One turn sends every row of this set to another row. A few are shown first. Where does it send the rows asked after them?
lobin: -0.55 -1.47  1.94 -0.70  2.77  1.87  0.28 -0.73  1.25  1.38 -1.22 -1.80  1.21  1.57 -0.44  0.80 -1.07 -0.51 -1.00 -3.46 -0.29 -1.06 -1.48 -0.19
lod:  0.25 -1.23  1.87 -0.58  0.03  2.57 -1.35 -3.76 -0.26 -2.99  0.92  0.38  0.81 -0.57 -1.38 -1.09  1.77 -1.30  1.27  0.64 -0.52 -1.63  3.21  0.27
Nog:  1.31 -0.01  1.09  2.36 -1.73 -0.70 -0.45 -0.47  2.19  0.97  0.74 -0.68 -2.37 -0.88 -0.09  3.74  1.29 -0.89 -2.79  1.29  0.20  0.30 -0.48 -0.74
zopom:  2.44 -0.10  0.36  2.07  0.83  1.70  1.16 -3.42  0.02 -0.29  0.42 -0.06  0.48 -2.43  2.92  1.87  1.92 -2.33 -0.73  0.31  1.92 -0.90  1.02  0.44
Vef:  1.06 -2.50  3.79  0.77  1.64  2.17 -0.67 -0.18  1.97 -4.13  0.56  0.27 -2.00 -0.05 -1.34 -1.35 -1.62 -1.21  2.08 -0.10 -0.24  2.05  1.53 -0.77
bibok:  0.16 -0.68  0.49  0.72  0.86  0.62  1.19  1.67 -2.32 -0.99  2.58  0.01 -0.87 -2.18  4.27 -0.02 -0.32 -2.94  1.28 -0.92  0.03 -0.20 -1.20  0.60
vomem:  1.86 -0.17  1.51  0.86  0.29  1.90  1.07 -2.95 -0.56 -0.75  1.06  0.73  0.45 -1.93  2.83  2.98  2.52 -2.30 -0.60  1.45  1.41 -2.05  1.44  0.34
Pifa:  0.34 -2.63  1.65  0.07  0.68  2.40 -0.96 -3.99 -0.53 -2.12 -0.55  0.54  2.04 -0.35 -0.98 -1.01  1.69 -1.37  0.84  0.34 -0.64 -0.21  2.80  0.63
megu:  0.89 -1.99  2.66  3.54  1.57  1.21 -0.73 -2.22 -2.01 -4.63  0.41 -0.76 -1.64 -0.45 -0.45  2.08  1.79 -2.31  1.09  1.45  1.27  0.21  0.07 -1.08
vegop:  0.72 -1.25  0.41  1.36 -0.11 -1.33 -2.10 -1.00 -0.52 -1.83  5.31 -0.92 -0.52  1.74 -0.50  1.79  2.50 -3.58  0.15  0.15  0.79  0.14  0.63 -2.96
neb:  2.24  0.57  1.09  1.06 -1.25  0.27 -0.02 -0.47  1.52  1.02  0.22 -0.72 -3.21  0.29  0.69  3.71  0.50 -0.63 -2.79  1.89  1.07  0.70 -0.68 -0.08
maz: -1.86 -1.38  0.31 -1.74 -1.21  2.05 -1.70  0.45 -0.66 -1.29 -1.78 -0.66 -2.11 -0.31  2.13 -0.38 -2.04 -0.65  0.36  1.82 -0.82  1.20  1.26  0.65
nivik:  3.05 -1.84  3.75  1.91  1.75  0.41  0.88  0.68  0.96 -2.36  2.14  0.09 -0.27 -0.24 -1.07  3.35 -1.27 -1.39 -1.88 -0.99  0.38  1.17 -2.18 -1.58
vik:  0.90 -1.03  0.99 -0.86 -1.17  1.96  0.05 -1.73  2.96  1.67 -0.01  0.22 -0.42 -0.31  1.42  0.76 -0.73 -0.40  0.21  1.87 -0.27 -0.58  3.22  2.65
gubop:  0.46 -3.47 -0.64  0.05  1.67  0.74 -1.72  0.59  3.64 -1.09  1.72 -1.79 -2.19  2.33  1.12 -0.61 -0.93 -1.62  0.84  0.16  1.21  0.38  3.03 -3.68
nabip:  0.68 -2.87 -0.24  2.40  0.05 -0.74 -2.19  0.71 -1.57 -0.73  3.64 -2.27 -2.26  1.19  0.15  1.17  1.66 -1.72  0.01  0.60  0.00 -1.28  0.41 -3.84
nalib:  0.54 -1.20  1.77 -1.16  0.04  3.38 -0.67  0.76 -0.96 -0.89  5.05  0.08  0.27 -0.80  1.45 -0.31  2.30 -2.57  0.74 -1.18 -0.06  0.26  3.35 -2.36
Lored: -1.35 -3.67  0.49  1.38  3.09 -0.39 -1.30  0.98  3.43 -1.95  2.95 -2.10 -0.89  2.52 -0.76  0.55  0.90 -2.86  0.30  1.28  1.82 -0.39  1.88 -0.30
nom: -1.22 -0.84  0.40 -1.64 -1.56  1.44 -2.07 -0.15 -1.02 -0.97 -1.63 -1.41 -2.35 -0.55  2.68  0.25 -1.94 -1.96 -0.09  1.78 -1.12  1.47  1.01 -0.16
mos:  1.02 -1.54  0.49  2.24  2.39  0.79 -0.60 -0.71  2.96 -0.40  2.36 -2.38  1.58  1.65  4.05  2.59 -1.19 -1.66 -0.50 -2.01  1.92 -0.03 -0.60 -2.05
Madu:  0.12 -3.45 -1.13 -1.31  1.27  0.89  0.68  0.89  1.15 -2.72  1.88  1.18 -0.75 -0.78  1.30  1.21  1.22 -0.97 -0.01 -1.23  3.94 -2.11  2.04  0.79
nuva:  0.47 -1.34 -0.06  0.30 -0.53  1.97  0.69 -1.19  3.73  1.60 -0.67 -0.22 -1.11 -0.83  0.09  0.64  0.21 -0.31  0.11  1.22  0.20 -0.52  3.76  1.59
tebet:  1.78 -2.33  3.31  0.82  2.63  2.01 -0.60  0.47  2.17 -4.60  1.64 -0.18 -0.34 -0.02 -1.86 -1.43 -2.23 -1.48  1.20  0.58  0.13  0.93  1.43 -0.02
riku:  1.28 -1.14  1.79  2.39  2.01 -0.05 -0.08 -2.31 -1.48 -5.24  1.41 -0.47 -1.59 -0.45 -1.21  2.38  1.02 -2.73  1.44  1.02  1.70 -0.41  0.80 -1.19
muv: -3.45 -0.78 -0.38 -1.15  0.25  1.58  0.35  1.44  0.36 -1.78 -1.19 -0.27 -2.44  0.58  1.70 -0.21 -0.66 -1.66  2.14  0.03 -0.16  0.87  1.01  1.65
lur: -0.64  0.92  0.80  0.68  1.30  1.26 -1.14  0.12 -2.65 -0.05 -1.83 -2.43 -0.85  1.14  1.10  2.18  0.78 -0.16 -1.96  0.75  0.51  0.27 -2.18  0.03
led:  1.56 -3.48  0.26 -1.61  1.36  0.97 -0.45 -0.60 -1.01 -1.60 -0.28 -0.80  0.89  3.00 -1.95  0.48  0.76 -2.07  1.22  1.17  1.48 -0.82 -2.20 -1.93
tiga:  0.01 -2.35  1.44  1.04  3.29  1.29  0.13 -0.05  4.33 -1.79  1.43 -1.84 -1.12  0.37  1.95  0.24 -0.68 -2.85 -2.23 -1.71  2.07 -1.23 -2.09 -1.07
nik:  1.10 -0.73  2.31 -1.01  0.60  2.79  1.83  0.47  1.81 -1.77  0.21 -0.14 -1.77  2.61  2.53  2.17 -3.00 -1.99  0.36  0.67 -1.95 -0.05 -0.03 -3.34
Punul:  0.54 -1.83  0.79  2.04  3.71  1.00  0.45 -0.47  4.06 -1.75  1.77 -1.77 -0.81  0.93  2.32  1.66 -0.47 -2.62 -1.81 -1.66  1.81 -1.61 -2.07 -1.34
bove: -2.02 -1.00  1.63 -0.71  1.91  3.45 -1.29  0.20  1.92 -0.17 -0.37 -0.95  3.25  2.97  1.03  0.77  1.44 -0.74 -1.63 -1.49  0.13  0.28  0.24 -1.28
mekot: -3.28  0.98  0.32  1.53 -0.58  1.54 -1.86 -0.64 -0.49 -2.02 -0.66 -2.22 -1.10  1.60  1.36  2.30  1.89 -1.12 -1.29 -0.47  0.50 -0.09 -2.38 -0.02
Kinu: -0.30  0.99  1.06  0.24  1.65  2.00 -1.40  0.86 -2.53  1.02 -2.15 -2.85 -0.90  1.10  0.70  1.25  0.78 -0.84 -1.46  0.98  0.48  0.14 -1.42 -0.26
Buk:  2.85 -0.85  4.35  2.75  1.69 -0.36  0.72  0.85  0.84 -1.57  2.49  0.09 -0.51 -0.63  0.00  3.12 -1.02 -1.42  0.17 -0.99  0.19  2.00 -1.47 -1.26
Vezar:  1.33 -2.03  1.67  1.39  0.34  2.63 -1.21  0.24  0.48 -2.27  0.42 -2.98 -1.35  2.75  0.54  0.27 -1.94 -1.89  1.42  3.12 -0.49 -1.20 -2.64 -1.67
zudit:  2.48 -2.49 -0.16 -0.38  0.83  1.71 -0.93 -1.06 -0.24 -1.83  2.80 -1.00  1.36 -0.19 -0.18 -1.29  0.90 -0.89  0.96 -2.01  3.06 -2.39 -2.00  0.59
Loro:  1.60 -1.39  3.11  0.25  0.08  2.65 -0.76  1.66  2.37  0.97  0.98 -0.55 -0.54  1.65 -3.12  0.74 -0.56  1.09 -1.80  0.64 -1.18  0.93  0.51  0.23
Faka:  0.07 -1.79  1.08  0.43 -1.03  1.71  0.42  0.77 -2.31 -1.06  2.55  0.12 -1.33 -2.47  4.42  3.18 -1.30 -2.26  1.80 -0.18  0.31 -0.04  0.81 -0.73
vudov: -0.72  1.56  0.85 -1.21 -0.32  0.22 -0.53  1.12 -0.46 -1.74  1.97  0.89 -0.14  2.23  1.40  2.00  1.58 -0.42 -3.45  0.60 -0.51  0.30  3.52 -0.92
Madap: -0.72 -1.00  1.46 -1.06  3.22  2.50  0.03 -0.59  1.72  0.66 -1.04 -1.43  1.45  2.14 -0.35 -0.17 -0.66  0.33 -1.52 -2.91 -0.58 -0.86 -0.89 -0.01
zibub:  0.03 -3.39  0.91 -1.68  0.31  0.55 -0.51  1.46 -2.25  0.08  2.87  0.98  0.95 -0.03  0.07 -1.78  1.11 -1.87  0.32 -1.01 -2.15 -0.37  1.28 -2.18
povot: -1.45 -0.98 -0.67  0.86 -1.53 -0.76 -1.91  0.21  0.82 -3.09  3.21 -0.74 -1.03  0.09  1.72  1.51  0.47  0.06 -1.67  0.11  1.05 -1.77  2.79  2.29
zemig: -0.94 -3.56  0.08  1.00  2.40  0.18 -1.63  0.53  4.25 -2.00  2.73 -1.40 -0.92  3.06 -0.97 -0.06  0.39 -2.73  0.53  1.21  0.71 -0.60  2.32 -0.82
beka:  0.96  2.30  2.63  0.99  0.06  2.38  0.51  0.80 -0.10 -0.33  3.14 -1.24  0.50  2.29  2.53  2.14 -1.41  0.14 -0.83 -0.75 -2.61 -0.49  1.51 -0.85
zate:  1.36 -0.92  3.79  0.31  0.27  1.44 -1.02  2.12  2.91  1.06  1.29  0.50  0.51  0.48 -2.35  0.06  0.55  0.13 -1.75  0.90 -1.61  1.55  1.08 -0.58
mobu: -0.14 -1.50  0.70  0.39 -0.05 -1.49 -2.08 -1.59 -0.09 -2.14  5.28 -1.35 -0.33  1.66 -0.91  1.09  2.55 -3.28  0.00 -1.06  0.60  0.70  1.34 -2.31
Takup: -0.47 -2.36  1.22  0.33 -0.75  2.03  0.36  0.85 -1.89 -0.69  2.38 -0.60 -0.93 -1.89  4.13  3.37 -1.39 -2.45  2.16  0.01 -0.66 -0.11  2.43 -0.48
biga:  0.55 -1.70  1.67 -1.39 -0.47  3.24 -0.87  0.88 -0.92 -0.34  4.73  1.13  0.77 -0.33  0.75 -0.91  1.37 -2.11  1.63 -0.89 -0.42  0.21  3.15 -2.07

bibok moves to -> muv
Punul moves to -> zemig
And these:
led moves to -> zudit
Vef moves to -> megu
Takup moves to -> nom
riku moves to -> lod

